Each path below is one point turned by a fixed rotation once a step. After each direction that follows a path, write how fast that rotation turns it, in degrees a step (0 if it stays still).
Each turn is a multiple of 5 degrees from 10 to 175, or 0.
Each row of a path follows its step; steps can be skipped.

step 0: [ 4.21  0.69 -1.99  2.09 -0.05  0.84  1.01 -1.70 -3.91 -6.08  3.13  0.03
 -1.02 -0.44 -0.65  1.84  0.81  0.44  0.18 -0.98 -1.03 -2.69  2.93  0.84
  1.32  1.67 -3.21 -3.85  2.17 -3.38 -0.99  4.37  8.75  1.77 -1.14  0.18
  0.71  1.86 -1.50  2.62 -0.47 -1.05  0.87  0.78  1.67 -3.41 -3.26  0.75
 -1.34  1.04  0.91  5.30 -1.74]
step 1: [ 1.26 -4.54 -0.24 -1.38  2.73  1.68 -3.25  0.39 -3.56 -4.54 -0.18 -0.20
 -2.83 -0.74  1.58  1.11  0.97 -0.42  0.73  1.29 -5.47 -4.96 -1.74 -0.45
 -2.07 -1.09 -2.88 -0.13 -0.44 -0.39 -0.98  6.08 -1.57 -2.48  6.23  2.40
  2.50 -0.59  2.63  1.60  1.41  1.62  0.00  0.07  1.36  1.59  2.47 -1.05
 -0.29  4.83 -0.33  0.03 -5.24]
step 2: [-0.83  4.75 -3.80  3.54  1.49  3.44  1.91 -1.33 -0.39 -0.37 -1.57  1.45
 -3.21  1.13  3.23 -0.69 -5.32  0.28 -0.31  2.82 -4.55 -2.59  1.09 -2.55
 -0.17  1.40 -1.26  2.88 -1.92  3.08  1.38  1.43 -0.59 -0.33 -1.00 -0.10
  3.08 -0.02 -1.72  1.71  3.22  0.27  3.47  1.10  0.15 -4.34 -2.03  3.30
  0.61  5.04  1.81 -5.88 -2.46]
step 3: [ 4.08  0.60 -4.52 -1.76  3.59 -2.95 -1.60 -0.43  0.74 -2.41 -0.24 -1.80
 -0.79  1.06 -5.30 -4.09 -1.25 -2.39  2.06  1.45 -4.01 -0.42  4.42  3.04
 -3.84  1.44  3.34  2.53  0.69 -1.96  2.36 -4.22 -2.98  3.56  0.79 -2.41
  0.31 -1.57 -2.38  2.03  0.35 -0.66 -0.17 -1.02 -3.41 -2.56  1.85  0.21
  0.61  2.36 -1.91 -2.49 -4.17]
step 4: [-1.20  1.90 -1.98 -1.69 -0.21  0.34  1.62  3.85  0.46 -4.45  4.68 -2.81
  0.27  1.79 -1.49  1.80  2.84  4.05  2.32  1.48 -0.60 -1.67  3.70  2.98
 -2.24  0.53  0.68 -2.66  1.35  3.12  2.42 -0.25  5.38  3.38 -2.10  2.55
  2.84 -0.91 -0.17  3.10 -4.55 -3.50  4.16 -0.65  1.11 -1.02 -1.71  1.49
  0.15  0.16 -5.25 -2.70 -0.33]
step 5: [ 1.77  0.12 -2.32  0.33  1.66  3.39 -3.76  4.39 -3.64 -0.81  3.60 -0.52
  4.00 -0.48 -1.60 -2.59 -0.15  2.54 -2.09  1.62 -4.17 -1.11 -2.42  2.81
  1.27  0.56 -3.07 -1.64 -5.42  1.14  1.53 -0.17 -1.17  1.60  3.36  2.73
 -1.63  2.08  2.74  2.32 -1.60  3.48  0.86  0.80  1.54 -0.28  1.03 -4.53
 -3.83  1.41 -6.04  1.30 -1.09]
step 6: [ 1.88 -2.72 -4.08  1.93  0.20  2.98  4.78  2.25  1.08  1.59  2.55  6.71
  2.78  0.55  3.84 -1.41 -0.36  3.64  1.35  1.28  1.08 -4.71  0.35  1.00
  2.99  3.30 -0.21 -0.90 -3.00  0.21  0.23  1.55  0.66 -1.59  1.28  2.29
 -0.08  0.93 -3.55  3.92 -0.21  1.14 -0.28  2.29 -3.00 -4.19 -0.05  3.69
 -4.15  2.54  1.88 -0.37 -2.11]
step 7: [ 7.04 -3.85 -1.40 -2.76  0.88 -2.88 -2.59 -4.22 -1.58 -1.58 -3.19  3.50
  1.50 -0.13  0.37 -1.61  0.90 -3.56  2.84  2.45 -3.65 -0.65  1.27  3.28
  0.84  1.99 -1.09 -0.36  2.57 -2.42  3.52 -1.00  3.02  0.12  0.14 -2.27
  4.62  3.79 -1.30  1.83  1.02  3.13  1.04  1.06  1.52 -3.04  2.45  0.67
 -4.12  2.69  1.07 -0.58  0.79]
step 8: [ 0.44 -2.06 -0.69 -2.39  1.01  5.59 -3.09 -4.19 -0.55 -3.82  0.36 -0.82
  0.76  1.86  4.43  1.57  0.32  2.15  0.73  1.19 -3.27 -4.62  1.81 -1.42
 -2.91  1.45 -2.45 -1.73  3.63 -1.15 -2.97  3.94  3.03  2.62 -0.96 -1.66
  4.16 -0.05 -2.61  0.85 -0.95 -5.19 -1.24 -1.66 -1.80 -3.68  0.93  0.10
  2.33  1.68 -4.24 -2.02  1.03]
step 9: [ 2.47  3.70 -2.85 -2.28  1.81  2.60 -3.13  0.01 -3.16 -7.54  2.42  1.99
 -0.67 -0.99 -0.79 -1.30 -2.29 -1.28  1.02  2.48 -3.10  0.84 -0.98 -1.31
 -2.39  0.84  0.89 -0.92 -5.69 -0.80 -3.68  1.48 -1.15 -2.04 -2.05  0.49
  1.58  1.38  4.29  3.13  1.81 -0.66  1.58 -1.23 -0.63 -0.40 -2.42 -6.19
  1.06  2.31  0.39 -3.23 -2.91]
step 10: [ 0.02 -0.36 -3.10 -3.12  0.98  1.78  0.62  2.67  3.13  1.89  3.37 -1.13
 -2.41 -0.74  0.74 -1.14 -1.51  1.14  4.04  1.83 -3.03  1.95  0.37 -1.09
 -0.74  5.18  2.04 -0.09 -4.21  2.07  1.37  2.36 -3.05  3.16 -0.27  5.65
  1.78 -2.30  1.60  0.78 -1.55 -0.14 -0.21 -2.42 -4.31 -1.92  2.61  4.84
 -0.74  4.72  2.11 -4.62 -2.12]
[ 1.25  0.61 -0.20  0.15 -0.50  0.31  0.73  0.19 -2.08  0.50  1.02  0.25
  0.32  0.32  0.59 -0.12 -0.34  0.43 -0.37 -0.53  0.24  0.24  0.05  0.25
 -1.28 -0.22 -0.09  0.16  0.49  1.62 -0.82  0.50 -1.19 -1.00  0.33  0.28
 -0.44  0.22  0.70 -0.14  1.08 -0.62  0.73  0.28 -0.23  0.34  1.00 -0.16
  0.09  0.51 -0.30 -0.11  1.06] => 95
[-0.72  1.34  0.64 -0.55 -0.97 -0.90 -0.19  1.17  0.13 -0.05  0.43  0.53
 -0.43 -0.29  0.21  0.24  0.42 -0.22 -0.59 -0.08 -0.99  0.14  0.26  0.19
 -0.52  1.05 -0.07  0.86 -0.19 -0.17  0.55 -0.53 -0.32  0.27 -0.46  0.80
  0.05 -0.61  0.69 -0.48 -0.04 -1.70 -0.11 -0.38 -0.66 -1.44  0.50 -1.21
 -0.92 -1.34 -0.07 -0.21 -0.49] => 60
[ 0.98  0.35 -0.95  0.54 -0.28 -0.82 -0.08  0.20 -0.37 -1.04  0.32  1.41
 -0.28  0.54 -0.49 -0.44 -0.15  0.42  0.20 -0.43  1.29 -0.49  0.85 -0.41
 -0.29 -0.56  0.68  0.02 -0.44 -0.71 -1.08 -0.30 -0.81 -0.04 -0.22 -0.02
 -0.90 -0.17 -1.09  0.62 -0.53 -0.15 -0.73 -0.45 -1.14 -0.29 -1.08 -0.86
  0.18  0.03  0.94  1.25 -0.77] => 120
[-0.70  0.20  1.61  0.09  0.67  0.60 -0.32  0.85 -0.41 -0.50 -0.45 -0.33
 -0.58 -0.94 -0.38 -0.01  0.49  0.04  0.70 -0.45 -1.06 -1.07  0.08 -0.14
  0.89 -0.23 -0.18 -0.89 -1.03  1.56 -1.53  0.28 -0.52 -0.98 -0.19  0.15
 -1.25  0.61  0.12  0.25 -0.78  0.25 -0.70  0.22  0.14 -0.41 -0.51 -0.46
 -0.46  0.30  0.26 -0.73  0.04] => 90
[ 1.18 -0.80 -0.39  0.29 -0.02 -0.23  0.73  0.54  0.21  0.85  0.40 -1.03
 -0.05 -0.71 -1.50  0.04  0.10 -1.22  1.15  0.25  0.29  0.52  0.25  0.33
  0.39  0.30  0.30 -0.84  0.64 -0.35  0.06 -0.45  0.48 -0.11 -1.00 -0.07
 -1.02 -0.17  0.39 -0.16  1.23 -0.78 -0.26  0.28 -0.85 -1.28  0.26  0.98
 -0.67  0.57  1.25 -0.39  0.03] => 100
